In the data rows, zero lies at 4.5, halfway between 4 and 5.
Here are some points:
[5 3 7 4 2 5 7 3 3 8 3 8 5 7 4 9 3 4 4 7 3 7 8 2 3 4 3 3 2 4 2 3 5 3 9 3 3
 2 2 8 5 3 4 1 5 4 4 1 3 4 3 0 9 7 3 3]
[5 4 4 4 3 3 6 3 3 4 4 3 7 4 6 6 2 7 4 6 5 7 5 4 4 6 4 2 6 7 4 4 5 3 5 3 5
 6 4 6 5 7 4 4 6 4 5 1 5 3 4 3 5 8 5 4]
[5 3 7 4 2 5 7 3 3 8 3 8 5 7 4 8 3 4 5 7 3 7 8 2 4 4 4 4 3 4 2 3 5 3 9 3 3
 2 2 8 6 3 4 1 5 4 4 1 3 4 3 1 9 7 3 3]
[6 8 6 5 2 4 3 3 3 7 7 3 3 3 5 7 2 7 3 7 5 4 3 7 5 3 6 5 4 7 7 5 5 1 6 2 7
 6 4 4 5 4 4 3 6 3 2 2 7 5 4 1 3 5 5 6]
[6 8 6 5 3 4 4 2 2 7 7 3 2 3 6 7 3 6 3 6 4 4 4 8 5 3 6 6 4 7 7 5 4 2 5 1 6
 6 4 5 4 3 4 4 6 4 3 2 6 6 4 2 3 5 6 6]
[6 3 4 4 3 4 6 3 2 6 3 4 7 6 6 5 3 6 4 5 3 6 5 4 4 5 3 3 6 6 4 4 6 3 5 4 6
 5 3 5 7 7 5 4 6 4 4 2 4 4 4 3 5 7 5 3]
[5 3 6 4 3 4 7 4 3 7 3 6 6 7 5 8 3 5 5 6 3 7 7 3 4 5 3 3 4 5 3 3 4 3 7 3 4
 3 3 8 6 4 4 3 5 4 5 1 3 4 3 2 7 7 4 3]
[5 3 7 4 2 5 7 3 3 8 3 8 5 7 5 8 3 4 4 7 4 7 8 2 3 4 3 3 2 5 2 3 4 3 9 3 3
 2 2 8 5 3 4 1 4 4 4 1 3 4 3 1 9 7 3 3]
[5 4 7 4 2 5 7 3 3 8 3 8 5 7 4 9 3 5 4 7 4 7 8 2 3 4 3 3 3 5 2 3 4 3 9 2 3
 2 2 8 6 3 4 2 4 4 4 1 3 4 3 1 9 7 3 3]
[6 3 6 4 2 6 7 2 3 8 3 6 6 7 5 7 3 4 5 6 3 7 7 2 4 4 3 3 4 5 3 4 5 3 7 3 4
 3 2 6 7 5 5 2 5 4 4 2 3 5 3 1 8 6 4 3]
[6 8 6 5 2 4 3 3 3 7 7 3 2 3 4 7 2 7 3 7 5 4 3 7 5 3 6 4 4 7 7 6 5 1 6 2 7
 7 3 4 4 5 4 3 6 3 2 2 7 5 3 1 3 5 5 6]
[6 4 4 6 3 4 4 4 3 5 5 2 6 5 5 4 3 8 4 5 5 4 5 5 5 6 4 4 7 5 5 5 6 3 5 4 7
 6 4 4 7 5 4 7 5 3 4 4 4 5 6 4 5 6 6 5]
[6 8 6 5 2 4 3 3 3 7 7 3 3 4 5 7 3 6 3 7 5 4 3 7 5 3 6 5 4 7 7 5 5 2 6 2 7
 6 4 4 4 4 4 3 6 3 3 2 7 5 4 2 3 5 5 6]
[7 3 6 3 2 8 6 2 3 9 3 5 5 7 4 5 3 6 4 6 2 5 5 3 6 4 3 2 4 4 3 4 8 3 8 3 6
 3 2 5 8 5 5 2 7 3 3 2 3 5 4 2 6 5 3 3]
[5 3 4 4 4 3 5 3 3 4 4 3 7 4 6 6 2 7 4 6 5 6 5 4 4 5 4 2 6 8 4 4 5 3 5 3 5
 6 4 5 6 7 4 4 6 4 5 1 5 3 4 3 5 8 4 3]
[5 4 4 5 4 4 4 4 3 4 5 2 6 4 5 5 3 7 4 5 5 5 5 5 4 6 4 3 7 5 4 4 6 3 5 4 6
 6 4 5 7 6 4 6 5 3 4 3 4 4 5 4 5 7 5 4]
[5 4 4 5 4 4 4 4 3 5 5 3 6 5 5 5 3 7 4 5 4 5 5 4 5 6 4 4 7 5 5 5 6 4 5 4 6
 6 5 4 7 6 5 6 5 4 4 4 4 4 6 4 5 6 5 4]
[6 7 6 5 3 4 3 3 3 7 7 4 2 3 5 7 3 6 3 6 5 4 4 7 5 3 6 5 4 7 7 6 4 2 6 2 7
 6 4 4 4 4 4 3 6 4 3 2 7 5 4 2 3 5 5 6]
Then 10 other points, each followed by its number:
[8 3 6 3 2 8 6 2 2 9 3 5 6 7 4 5 3 6 4 6 2 6 5 3 6 4 3 2 5 4 3 4 8 2 7 3 6
 3 2 5 8 6 5 2 7 3 3 2 3 5 4 2 6 5 4 4] 0
[5 3 4 4 3 3 6 4 3 5 4 4 7 5 6 7 2 6 4 6 4 7 6 4 4 6 3 3 6 6 4 4 5 3 6 3 5
 5 3 7 6 6 5 4 5 4 5 1 4 3 4 3 6 8 5 3] 1
[5 3 8 3 1 4 8 3 3 9 3 8 6 8 5 9 2 5 4 8 3 7 9 2 3 4 3 3 2 5 2 3 4 2 9 2 2
 2 2 9 6 3 3 1 4 3 4 0 2 4 2 0 9 8 3 3] 2
[7 4 6 3 2 8 6 2 3 9 3 5 5 7 4 5 4 6 4 6 2 5 6 3 6 3 3 2 4 3 3 4 8 3 8 3 6
 3 2 5 8 5 4 2 7 3 3 2 3 5 4 2 6 5 3 3] 3
[6 7 6 5 3 4 4 2 2 6 7 3 2 4 6 7 3 6 2 6 5 4 4 8 5 3 7 6 4 7 7 5 4 2 5 1 6
 6 4 5 4 3 4 4 6 4 3 2 6 6 4 2 3 5 5 6] 4
[7 2 6 3 2 6 7 2 2 8 3 6 6 7 5 6 3 5 4 6 3 7 6 3 5 4 3 3 4 5 4 4 6 2 7 3 5
 3 2 6 7 5 5 2 6 3 3 2 3 5 3 1 7 6 4 3] 5
[6 8 6 5 2 4 3 3 3 7 6 3 3 4 5 7 3 6 3 7 5 4 4 7 5 3 6 5 4 7 7 5 4 1 6 2 7
 6 4 4 4 4 4 3 6 4 2 2 7 5 4 2 3 5 5 6] 6
[6 8 6 5 3 4 3 3 3 6 7 3 3 3 5 7 3 6 3 7 5 4 4 7 5 3 6 5 4 7 7 6 4 2 6 2 6
 6 4 4 4 4 4 3 6 4 3 2 7 5 4 2 3 5 5 6] 7
[7 4 7 2 2 9 6 2 3 9 3 5 5 7 4 5 4 6 4 6 2 4 5 3 6 3 3 1 4 3 3 4 8 3 8 3 7
 3 2 4 7 5 4 2 7 3 3 2 3 5 3 2 6 5 2 4] 8
[6 3 6 4 3 5 7 3 3 7 3 6 6 7 5 7 3 4 4 6 3 7 6 3 5 5 3 3 4 5 3 3 5 3 7 3 4
 3 2 6 7 5 5 2 6 4 4 2 3 4 3 2 7 6 4 3] 9
Which three of these numbered points are nearest to each point below, looking only along the 2 directions in which the first points spread most? Their numbers follow each, nearest first.
[6 7 6 5 3 4 3 3 3 6 7 4 2 3 6 7 3 6 3 6 5 4 4 7 5 3 6 6 3 7 7 5 4 2 6 1 6
 5 4 5 4 3 4 4 6 4 3 2 7 6 4 2 3 5 5 6] > 6 4 7
[5 3 6 4 2 3 7 4 3 6 3 6 6 7 5 8 2 5 4 7 4 7 7 3 4 5 3 3 4 6 3 3 5 2 8 3 4
 3 2 8 6 5 4 3 5 4 5 1 3 4 3 2 7 8 4 3] > 9 5 3
[6 7 6 5 3 4 3 3 3 7 7 4 2 3 5 7 3 6 3 6 5 4 4 7 5 3 6 5 4 7 7 6 4 2 6 2 6
 6 4 4 4 3 4 3 6 4 3 2 7 5 4 2 3 5 5 6] > 6 4 7
[7 4 6 2 2 9 6 2 3 9 3 5 5 7 4 5 4 6 4 6 3 5 6 3 6 3 3 1 4 3 3 4 8 3 8 3 6
 3 2 5 8 5 4 2 7 3 3 2 3 5 3 2 6 5 3 4] > 3 8 5
[6 7 6 5 3 4 3 3 3 7 7 4 2 3 5 7 3 6 3 6 5 4 4 7 5 2 6 5 4 7 7 5 4 2 6 2 6
 6 4 4 4 3 4 3 6 4 3 2 7 6 4 2 3 5 5 6] > 6 4 7
[8 3 6 3 2 8 7 2 2 9 3 4 6 7 4 5 3 6 4 6 2 6 6 3 6 4 3 2 5 4 4 4 8 2 7 3 7
 3 2 4 8 6 5 2 6 3 3 2 3 5 4 2 6 5 4 4] > 0 3 8
[6 3 6 3 3 7 6 3 3 9 3 6 5 7 4 6 4 5 4 6 3 5 6 3 6 4 3 2 4 4 3 4 6 3 7 3 5
 3 2 5 7 4 4 2 6 4 3 2 3 4 3 2 7 5 3 3] > 5 3 9
[7 4 6 2 3 9 6 3 3 9 3 5 5 7 3 5 4 6 4 6 3 4 6 3 6 3 3 1 4 3 3 4 8 3 8 3 7
 3 2 5 7 4 4 2 6 3 2 2 3 5 3 2 6 5 2 3] > 8 3 5
[6 8 6 5 2 4 3 3 3 7 7 3 3 3 5 7 3 6 3 7 5 4 4 7 5 3 6 5 4 7 7 5 5 2 6 1 7
 6 4 4 4 4 4 3 6 4 2 2 7 5 4 2 3 5 5 6] > 4 6 7
[6 7 6 5 3 4 4 2 2 7 7 3 2 4 6 7 3 6 3 7 5 4 4 8 5 3 7 6 4 7 7 5 4 2 5 1 7
 6 4 5 4 3 4 4 6 4 3 2 6 6 4 2 3 5 6 6] > 4 6 7
[6 7 6 5 3 4 4 3 3 6 7 4 2 3 5 7 3 5 3 6 5 4 4 7 5 2 6 5 4 7 7 5 4 2 6 1 6
 6 4 5 4 3 4 3 6 4 3 2 7 6 4 2 3 5 5 6] > 6 4 7
[8 4 6 2 2 9 6 2 3 9 3 5 5 7 4 5 4 6 4 6 3 4 6 3 6 3 3 1 4 3 3 4 8 3 8 3 7
 3 2 4 8 5 4 2 7 3 3 2 3 5 3 2 6 5 2 4] > 8 3 0
[7 4 7 2 2 9 6 2 3 9 3 5 5 7 4 5 4 6 4 6 3 4 6 3 6 3 3 1 4 3 3 4 8 3 8 3 7
 3 2 4 7 5 4 2 6 3 3 2 3 5 3 2 6 5 2 3] > 8 3 5
[5 3 6 4 3 5 7 3 3 7 3 6 5 7 5 7 3 4 4 6 3 6 7 3 4 5 3 3 4 5 3 3 5 3 7 3 4
 3 3 7 6 4 4 2 5 4 4 3 3 4 3 2 7 6 4 3] > 5 9 3
[5 4 4 5 3 3 5 3 3 5 4 4 7 5 6 6 3 6 4 5 4 6 6 4 4 6 4 3 6 6 4 4 5 3 5 4 6
 5 3 6 7 7 4 5 6 4 5 2 4 4 5 3 5 7 5 3] > 1 0 3
[6 8 6 5 2 4 4 2 2 7 7 3 2 3 6 7 3 6 3 7 5 4 4 8 5 3 6 6 4 7 7 5 5 2 6 1 7
 6 4 5 4 3 4 4 6 4 3 2 7 6 4 2 3 5 6 6] > 4 6 7
[7 8 6 5 2 4 3 3 3 7 7 2 2 4 4 7 2 7 3 8 5 3 3 7 5 3 6 4 4 7 7 6 5 1 6 2 7
 7 3 4 5 5 4 3 6 3 2 2 7 5 4 1 3 5 5 6] > 7 4 6
[5 3 6 4 3 4 7 3 4 7 3 6 5 7 5 7 3 4 4 6 3 6 7 3 4 5 3 3 4 5 3 3 5 3 7 3 4
 3 3 7 6 4 4 3 5 4 4 2 3 4 3 2 7 7 4 3] > 9 5 3
[6 7 6 5 3 4 4 3 3 7 7 4 3 3 5 7 3 6 3 6 5 4 4 7 5 2 6 5 3 7 7 5 4 2 6 2 6
 6 4 5 4 3 4 3 6 4 3 2 7 6 4 2 3 5 5 6] > 6 4 7
[7 4 7 2 2 8 6 2 3 9 3 5 5 7 3 6 4 6 4 7 3 4 6 3 6 3 3 1 4 3 3 4 8 3 9 3 7
 3 2 5 8 5 4 2 7 3 3 2 3 5 3 2 6 5 2 4] > 8 3 5
[7 3 6 3 2 8 6 2 2 9 3 5 5 7 4 5 4 6 4 6 2 5 5 3 6 4 3 2 4 4 3 4 7 3 8 3 6
 3 2 5 8 5 5 2 7 3 3 2 3 5 4 2 6 5 3 4] > 3 8 0
[7 4 7 2 2 9 6 2 3 9 3 5 5 7 4 6 4 6 4 6 3 4 6 3 6 3 3 1 4 3 3 4 8 3 8 3 7
 3 2 5 7 5 4 2 7 3 3 2 3 5 3 2 6 5 2 3] > 8 3 5
[5 3 5 4 3 4 6 3 3 6 3 6 6 6 5 7 3 4 4 6 3 6 7 3 4 5 3 3 4 5 3 3 5 3 7 3 4
 3 3 7 6 4 4 3 5 4 4 2 3 4 3 2 7 6 4 3] > 9 5 3
[6 8 6 5 2 4 3 3 3 6 7 3 3 3 5 7 2 7 3 7 5 4 3 7 5 3 6 4 4 7 7 6 5 1 6 2 7
 6 4 4 4 5 4 3 6 3 2 2 7 5 4 1 4 5 5 6] > 7 4 6
[6 4 7 2 2 7 6 3 3 9 3 6 5 7 4 7 4 5 4 7 3 5 7 2 5 3 3 2 3 4 3 3 6 3 8 3 5
 2 2 6 6 3 3 1 6 4 3 2 3 4 3 2 8 5 2 3] > 5 9 3
[5 3 9 3 0 3 8 2 3 9 3 9 6 8 5 9 1 4 4 9 3 8 9 2 2 4 3 3 1 6 1 2 4 1 9 1 2
 2 1 9 5 2 3 0 4 3 3 0 2 4 2 0 9 9 2 3] > 2 5 9
[5 3 7 3 1 4 8 3 3 9 2 9 6 8 5 9 2 4 5 8 3 8 9 2 2 4 3 3 2 5 1 3 4 2 9 2 2
 2 2 9 5 3 4 0 4 4 4 0 2 4 2 0 9 8 3 3] > 2 9 5
[6 7 6 5 3 4 3 3 3 6 7 4 2 3 5 7 3 6 3 6 5 4 4 7 5 2 6 5 3 7 7 6 4 2 6 2 6
 6 4 5 4 3 4 4 6 4 3 2 7 6 4 2 3 5 5 6] > 6 4 7
[7 4 6 2 2 8 6 2 3 9 3 5 5 7 4 5 4 6 4 6 2 5 6 3 6 3 3 1 4 3 3 4 8 3 8 3 6
 3 2 5 8 5 4 2 7 3 3 2 3 5 4 2 7 5 3 3] > 3 5 8
[5 3 6 4 2 4 7 4 3 7 3 7 5 7 5 8 3 4 5 7 3 6 8 3 4 5 3 3 3 5 3 3 4 3 8 3 3
 3 3 8 6 4 4 3 5 4 4 2 3 4 3 2 8 7 4 3] > 9 5 3
[7 8 6 5 2 4 3 3 3 6 7 3 3 3 4 7 2 7 3 7 5 4 3 7 5 3 6 4 4 7 7 6 5 1 6 2 7
 7 3 4 5 5 4 3 6 3 2 2 7 5 3 1 3 5 5 7] > 7 4 6
[7 8 6 5 2 4 3 3 3 7 7 3 3 3 5 7 2 7 3 7 5 4 3 7 5 3 6 4 4 7 7 6 5 1 6 2 7
 7 3 4 4 5 4 3 6 3 2 2 7 5 4 1 3 5 5 7] > 7 4 6
